Rotation paths and how fast each direction turns (degrees each step):
Each turn is a multiple of 5 degrees from 10 to 175, or 0.
Each row of a path follows its step; steps can be skipped.
Path 1:
step 0: -0.94,0.46,0.73,-1.61,-1.28,-2.41,-0.94,1.89,0.21,-0.73,1.65,0.52,-2.65,0.13,3.71,0.19,-1.88,-2.13,-0.53,-1.42,-1.46,0.64,1.57,1.64,1.52,-0.24,2.33,1.79,-0.95,0.15,-3.03,1.69,-0.23,1.94,-2.19,-1.04,-0.41,-0.54,-0.42,3.28,-0.67,3.32,-0.33,-2.42,-2.87,0.75,1.54,-1.46,0.25,1.15,0.07,-1.88,1.54,-0.96,-0.61,0.31,-1.79,0.45,-0.02
step 1: -1.18,-0.12,1.11,0.47,-0.97,-1.30,-1.74,-0.77,2.29,-4.31,-0.25,-0.50,-2.24,-1.20,-0.80,0.46,1.00,-2.38,1.80,0.79,-0.98,-0.82,-0.64,-1.07,-1.95,-0.50,-1.12,0.84,-0.27,2.77,0.11,0.14,-3.69,1.79,-2.89,0.50,-0.29,-1.26,-1.23,-0.63,3.78,-2.51,3.06,1.06,0.36,-2.05,0.76,0.01,0.65,0.99,-0.13,-0.09,-0.78,0.05,2.38,-0.68,1.89,-1.47,-0.83
step 2: -0.98,-1.68,1.83,1.51,1.07,-0.45,-0.31,0.37,-0.85,2.20,0.86,0.58,-1.25,-4.25,-0.12,-0.28,-0.91,1.58,-3.05,0.74,0.32,-1.50,-1.17,-2.94,-1.62,-1.06,1.16,-1.62,-0.05,0.66,-1.59,-0.79,2.41,-0.80,0.00,-1.71,-1.43,1.19,0.44,0.74,3.55,-0.16,-0.70,0.77,-1.72,2.80,0.84,-0.75,-2.87,2.73,-0.87,-0.70,0.21,0.70,-1.24,-2.85,2.46,0.45,-0.20
step 3: -0.37,-1.93,1.44,0.43,-1.27,-1.11,-0.42,0.05,-0.39,-1.66,-1.37,-1.70,-0.90,0.27,-1.38,1.82,0.46,1.93,-1.58,1.20,1.27,0.72,1.18,1.35,-1.77,1.95,-0.17,0.14,1.55,1.44,-1.75,-1.74,0.61,-1.51,-3.97,-1.85,-1.85,-1.08,2.08,-0.84,-3.67,0.42,-0.42,0.35,1.36,2.85,-0.36,3.41,2.08,0.01,-0.87,-1.09,-1.86,-2.14,-0.83,-0.36,-1.68,-2.58,-1.22
step 4: 2.82,1.85,-2.44,1.01,1.29,-1.76,-2.31,-0.26,0.42,0.75,0.58,-1.45,-2.07,0.53,-0.40,0.15,0.11,1.07,0.83,0.05,-1.13,1.41,1.43,2.27,1.62,-1.75,2.51,3.11,-1.89,-0.63,-1.87,-0.49,-0.06,-1.39,-2.01,0.39,-0.52,0.81,-1.86,1.57,0.10,-0.64,0.33,0.69,1.34,-1.01,0.58,-1.21,-2.36,-0.59,-1.60,-2.33,-0.27,3.65,-3.42,-0.88,0.24,-3.16,0.95
step 6: -0.39,-1.44,-3.13,-1.51,0.09,-2.86,1.50,1.14,-2.71,1.44,-1.11,1.70,-1.10,-0.52,-0.63,-0.17,0.60,1.82,-1.76,-0.08,0.69,0.18,1.53,-0.34,-0.41,-2.49,1.59,-1.27,1.76,-2.88,-0.54,-1.08,0.26,-1.05,0.73,-0.16,4.00,0.15,-1.54,2.17,0.68,2.63,0.07,0.21,1.13,3.15,-2.33,0.74,-1.93,-0.38,-1.98,1.19,0.79,-1.26,0.24,0.04,0.84,1.36,-2.90
step 7: -0.41,-2.22,2.01,-1.41,0.22,0.71,-2.35,-2.37,1.81,-0.22,-2.60,0.24,-0.49,2.36,1.04,1.08,-1.97,-1.04,0.19,-2.87,-0.04,0.37,2.38,3.29,-0.41,1.76,1.62,2.69,3.17,-0.53,-2.29,-2.02,0.20,1.38,1.01,0.01,-1.25,-1.85,-1.52,0.67,-0.49,0.09,0.35,-1.55,1.71,-0.59,-1.26,-0.05,1.21,-2.17,1.38,1.68,1.32,-2.50,-0.01,1.26,1.24,-1.64,-0.68
step 8: 3.32,-1.11,-1.36,-0.33,0.54,-2.16,0.01,-1.75,0.72,-1.56,0.56,3.59,-1.22,-0.36,-1.31,-0.67,0.31,-2.17,-1.36,2.00,3.22,-0.12,0.37,-0.18,2.21,-0.38,2.27,0.03,-1.23,-0.95,1.32,-1.28,-1.68,-0.30,0.77,-0.23,-0.57,-1.47,-0.84,-0.38,3.34,-1.28,0.37,-0.60,-1.38,-1.10,1.03,-4.71,1.75,-2.55,0.65,-1.41,0.13,2.44,-0.09,-0.24,1.26,0.52,-0.02
step 10: 2.53,-5.19,0.80,-0.47,-0.32,-1.19,1.36,-0.60,-0.54,1.33,-1.26,-0.02,2.67,1.15,-1.19,-1.96,1.61,2.37,-1.32,0.56,-0.01,-0.56,-1.37,-0.02,0.66,-1.06,0.14,1.74,-0.19,0.16,-3.93,1.46,-1.62,-2.08,-1.71,0.07,0.18,0.40,1.49,0.58,-1.15,3.04,1.38,-0.30,0.72,-0.23,-0.94,0.09,-0.18,0.34,-1.36,-2.90,2.02,0.56,3.80,1.08,0.49,-0.16,-0.40
Speeds:
0.00,-0.57,0.28,-0.49,-0.19,0.72,-0.47,0.06,0.72,-0.12,-0.04,-0.38,-0.04,-0.59,0.19,-0.32,0.86,0.34,0.59,-0.33,-1.17,-0.21,0.12,-0.23,-0.10,0.60,0.42,0.58,-0.59,-0.02,0.18,-0.28,0.23,-0.33,0.28,0.46,-0.40,-0.36,0.31,-0.11,0.74,0.34,0.37,0.09,0.67,-0.52,-0.16,-0.56,-0.06,-0.65,-0.54,0.16,0.12,0.85,0.11,0.53,0.29,-0.49,-0.13  115
0.04,0.47,0.22,-0.30,-0.10,0.01,0.42,0.62,0.22,-0.58,-0.84,-0.64,-0.65,-0.56,0.67,-0.06,0.12,-0.98,0.22,0.21,-0.79,0.34,0.24,-0.90,-0.56,-0.07,-0.24,-0.21,-0.27,-0.22,-0.99,-0.05,-0.11,0.17,-0.39,0.01,0.17,0.42,0.83,-0.25,-0.08,-0.40,-0.17,0.42,-0.41,0.35,0.23,-0.35,-0.54,0.53,0.29,-0.11,-0.49,-0.37,-0.47,0.33,-0.31,-0.05,0.52  20
-0.77,0.07,-0.03,-0.23,0.31,0.43,0.73,0.81,-0.37,-0.11,0.76,0.81,0.25,0.26,0.31,0.12,0.01,0.80,0.47,0.66,-0.59,-0.17,0.80,-0.49,-0.23,0.15,0.08,-0.23,0.33,0.16,-0.06,-0.06,0.14,-0.33,0.26,-0.74,0.44,0.23,0.47,-0.22,0.08,0.90,-0.03,-0.10,-0.16,1.08,-0.07,0.04,0.88,-0.34,0.28,-0.24,-0.38,0.06,-0.32,-0.13,0.29,-0.29,-0.44  110
0.08,-0.21,0.26,0.29,1.05,0.37,0.38,0.28,0.17,-0.27,-0.27,0.36,-0.02,0.03,0.01,-0.02,-0.57,-0.64,-0.14,0.54,0.60,0.15,-0.30,0.40,-0.61,-0.48,0.62,0.11,-0.04,-0.11,-0.21,0.57,0.12,-0.29,-0.46,-0.05,0.46,0.33,0.28,-0.49,-0.25,0.51,0.39,0.09,0.39,-0.61,-0.07,-0.53,0.44,0.32,-1.60,0.45,-0.32,0.66,-0.13,0.26,0.02,0.66,-0.42  175
0.01,0.30,-0.64,1.05,-0.32,0.64,1.02,0.23,-0.08,0.19,-0.44,-0.50,0.35,-0.18,0.33,-0.90,-0.22,0.22,-0.67,0.18,-0.04,-0.36,-0.33,-0.12,0.53,0.06,0.79,0.19,0.00,0.13,-0.10,-0.16,-0.73,-0.24,0.13,0.33,-0.06,0.60,0.14,-0.26,-0.42,-0.35,0.01,0.12,0.18,-0.29,-0.09,-0.50,0.53,-0.39,0.88,0.77,0.71,-0.32,0.01,0.37,0.01,-0.34,-0.66  10
0.46,0.00,-0.49,0.61,-0.23,-0.18,-0.40,0.20,-0.12,-0.11,0.18,0.70,0.30,-0.88,0.40,-0.81,-0.24,-0.36,0.28,-0.20,0.16,0.32,0.10,0.15,-0.77,-0.10,-0.35,0.02,0.01,-0.11,-0.20,0.45,-0.23,0.85,0.61,0.79,-0.67,-0.08,0.31,-0.43,-0.78,0.50,0.21,-0.64,-0.09,0.43,0.14,-0.33,-0.16,-0.81,-0.23,-0.53,-0.39,-0.42,0.78,-0.37,0.72,-0.12,-0.02  35
0.45,0.44,0.34,-0.10,-0.65,0.37,-0.01,-0.45,-0.27,0.04,-1.07,-0.26,0.20,0.13,-0.13,0.17,-0.71,0.28,-0.12,0.72,-0.45,-0.07,0.45,0.41,-0.06,0.20,-0.13,-0.24,-0.09,1.23,-0.13,-0.08,0.00,0.08,0.18,-0.30,-0.06,-0.47,-0.04,0.68,0.61,-0.56,-0.43,-0.28,-0.57,0.61,0.43,-0.90,0.15,-0.28,-0.74,0.32,-0.34,0.10,0.73,-0.25,0.26,0.51,-0.50  55
